One hidden turn or mirror swaps the rows below in pairs. Which row is each named row swapped with?
k_281: -24 10 -7 36 -15 9 -78 7 -35 7 -18 -18 10 -7
k_461: 17 27 -31 -4 -10 -21 -71 26 -6 -12 -4 -14 29 -18
k_424: 13 23 -23 11 -36 -14 -44 -10 0 2 2 -11 50 -37
k_63: -4 23 5 20 -40 21 -30 18 -46 11 -11 -19 -8 -22
k_892: -15 22 -17 37 6 15 -62 20 -13 25 12 3 2 -1
k_415: -26 11 -32 33 11 8 -56 19 -13 21 20 1 19 -19
k_217: 2 -10 -37 4 15 -10 -30 9 9 -5 4 -8 23 -37
k_235: 9 32 -4 28 -9 35 -55 31 -4 23 6 -15 14 -23
k_821: -25 21 -18 40 -30 16 -57 -6 -22 16 23 -2 21 -27
k_919: 2 25 -32 32 10 0 -53 37 8 5 14 -1 24 -29
k_902: -3 12 5 32 -14 22 -25 5 -35 29 -21 -18 6 -16
k_11: 15 48 0 5 -16 -11 -34 17 -14 9 -37 -6 20 -18
k_489: -11 20 -13 25 -9 22 -14 11 -35 24 -8 -6 -18 -23
k_841: -37 33 -18 27 2 7 -67 10 12 -13 -9 -6 26 -9
k_216: 5 -1 -33 -7 -8 -16 -9 1 0 -16 -9 -18 9 -35
k_578: 5 -7 -19 -10 -7 -14 -5 26 -19 -12 -8 -5 13 -28
k_946: -7 54 -5 14 -28 -2 -58 14 -1 -15 -27 -17 29 -9
k_374: -8 9 3 35 -46 2 -48 8 -18 -17 -26 -37 19 -24
k_595: -39 26 -8 31 -6 -6 -64 -8 5 6 7 1 25 -23
k_639: -17 -7 -4 17 -6 11 -9 24 -40 12 -10 2 0 -19
k_676: 0 4 -39 -8 -7 -13 -29 15 1 -24 22 -15 14 -34
k_453: -50 7 -23 18 3 -6 -50 5 -9 -23 -2 -4 -1 -20
k_406: 5 5 -8 10 -9 23 -20 24 -46 10 -17 -13 -11 -18
k_84: 0 52 1 9 -40 -19 -53 2 -2 -3 -7 -10 29 -25
k_511: 12 10 -11 -4 -37 -19 -50 1 -2 -25 -17 -32 24 -12
k_419: 12 23 -9 2 -49 -16 -44 5 -21 -9 -18 -33 33 -21
k_683: 5 -18 -31 -12 10 0 -22 17 -16 -15 -8 -15 8 -28
k_8: -5 -5 -11 9 -27 13 -57 3 12 -27 -2 -39 24 -34
k_901: -6 18 9 10 -4 13 -7 16 -47 17 -12 -23 16 -22
k_338: -17 0 -24 -10 11 -4 -11 19 -20 -15 16 -19 19 -35

k_595 is swapped with -> k_84
k_676 is swapped with -> k_902
k_406 is swapped with -> k_683
k_639 is swapped with -> k_578
k_338 is swapped with -> k_901

One hidden turn or mirror swaps the rows below in pairs. Which row is each named row swapped with?
k_60: 3 -25 19 -6 18 -11 26 19 22 -3 17 14 30 -9 15 14 7 6 -33 6 -30
k_609: -36 -11 39 -23 -5 -24 -21 -17 38 -23 15 -29 10 -6 15 12 -5 17 -43 15 -33
k_282: 3 0 4 24 31 -6 -3 18 -13 -30 5 13 23 8 2 -22 5 26 -10 32 2
k_443: -41 -6 36 -17 2 -24 -33 -18 31 -16 15 -27 -3 -8 15 -2 -7 19 -36 9 -28
k_420: -44 18 21 15 10 -31 22 44 13 -25 -6 -37 42 4 -4 -1 16 30 5 12 -10
k_397: -23 -10 16 21 17 -15 -13 21 16 -8 7 -18 23 3 2 -55 -15 37 -26 20 -19
k_102: 11 13 -3 -14 -6 -25 19 21 7 -2 7 -1 46 9 6 5 7 -2 -1 12 -11
k_52: -32 -10 38 6 11 -47 -51 27 -14 -37 -6 -25 19 5 -2 -1 3 38 -15 6 -18
k_749: -46 23 47 8 3 -45 -11 25 9 -5 -10 -33 12 16 5 -13 5 37 7 14 -16
k_208: 24 -26 40 14 24 -30 -21 27 -16 -17 7 2 15 22 13 -9 6 7 -15 4 -18
k_713: -5 20 -1 -15 -7 -23 16 28 10 8 2 -9 43 15 9 5 1 -1 6 8 -8
k_3: -49 0 25 -4 20 -15 -24 -13 33 -8 5 -6 -2 5 13 21 -4 16 -41 6 7
k_435: -8 0 8 -8 14 -27 -38 18 29 -26 -4 -12 48 16 25 20 31 15 -55 27 6
k_859: -7 -10 48 4 22 -18 -12 33 -3 -15 26 -11 8 17 -9 -20 -3 20 -37 -6 -38
k_678: -39 -15 22 12 5 -27 -26 20 35 -6 8 -32 27 7 7 -46 -10 32 -37 14 -26
k_761: 7 -9 21 -4 17 -43 -18 -2 18 -51 -6 -11 25 3 9 37 40 14 -28 24 -1
k_154: 2 10 28 26 24 -31 22 12 2 -30 4 -19 12 -9 -2 13 37 30 -13 14 -38
k_719: -32 -11 31 -20 -9 -27 -25 -12 38 -23 14 -36 10 -10 11 5 -6 14 -46 5 -30
k_516: -15 -3 0 -1 6 -21 -49 18 36 -16 -2 -12 50 12 20 -1 22 26 -51 26 7
k_20: 3 2 2 24 28 -4 0 7 -10 -39 4 18 25 10 7 13 14 13 -10 25 5
k_557: -8 -22 15 -18 -20 -46 -25 -3 6 -21 10 -11 25 12 3 -21 -16 27 -3 18 -43
k_107: -42 8 20 11 26 -2 -18 -12 29 -13 3 9 4 2 13 20 6 26 -38 10 14
k_662: -30 -11 2 -7 -10 -27 9 20 10 -9 1 -10 41 4 18 -3 -17 2 25 17 -7
k_271: -8 -19 -7 -20 -14 -21 1 11 17 -7 10 3 36 7 16 -2 -15 -6 8 16 -10
k_110: 2 -8 30 1 14 -39 -11 0 19 -53 -7 -2 23 11 13 40 38 15 -27 31 -3
k_874: -44 23 40 23 18 -34 4 32 11 -31 -11 -40 26 6 1 3 22 42 -10 11 -14
k_950: -43 30 36 6 4 -45 -3 34 12 0 -14 -28 22 21 5 -5 5 28 13 10 -7
k_911: 16 -6 20 -2 17 -34 -11 6 16 -45 -5 -3 33 13 7 32 42 18 -38 32 0

k_749 is swapped with -> k_102
k_110 is swapped with -> k_719
k_420 is swapped with -> k_662
k_713 is swapped with -> k_950
k_154 is swapped with -> k_557

One hidden turn or mirror swaps the rows below in pairs. Which row is each named row swapped with?
k_262: -16 5 18 1 19 29 6 -12 -10 -2 4 -27 -3 -14 -10 20
k_506: -25 -18 -13 -16 -5 1 17 12 5 3 -8 8 -33 -12 -5 32
k_174: -15 -10 -2 -8 -5 13 -28 29 11 15 16 14 9 10 -9 -28
k_467: 28 14 -19 -4 5 -6 -20 10 10 -11 -12 32 -8 -5 35 -12
k_831: 8 5 0 -5 -17 18 -30 -12 20 -20 24 19 14 -5 5 11
k_787: -29 1 5 1 -15 20 16 -10 18 24 3 -29 7 4 -3 -4
k_734: 14 6 19 7 29 6 18 15 -12 10 -25 -6 -20 -28 5 -18
k_521: 25 0 -19 6 -18 -3 -9 -5 0 -12 -6 30 9 2 37 -15
k_990: 26 18 27 13 23 11 18 9 -11 -2 5 -17 -9 -18 4 -11
k_577: 31 21 -8 6 3 -3 -12 2 -1 -23 11 17 -3 -4 38 6
k_995: -2 10 -38 3 -11 -13 -10 1 9 -9 3 41 -4 -3 24 -4
k_195: 14 10 13 2 12 9 24 0 -9 30 -12 -28 -18 -24 9 -14
k_520: -21 -14 -4 -17 -7 9 -20 29 10 9 14 16 0 13 -15 -26
k_640: -9 3 34 3 14 12 25 16 4 27 -14 -12 -21 -6 -3 -16
k_871: -27 -8 -11 3 -40 1 1 -19 14 -1 11 12 13 -10 14 4
k_612: -21 -12 -9 -15 -5 -1 22 0 3 -5 -14 4 -33 -14 -5 33

k_520 is swapped with -> k_506
k_871 is swapped with -> k_787
k_831 is swapped with -> k_262
k_640 is swapped with -> k_995

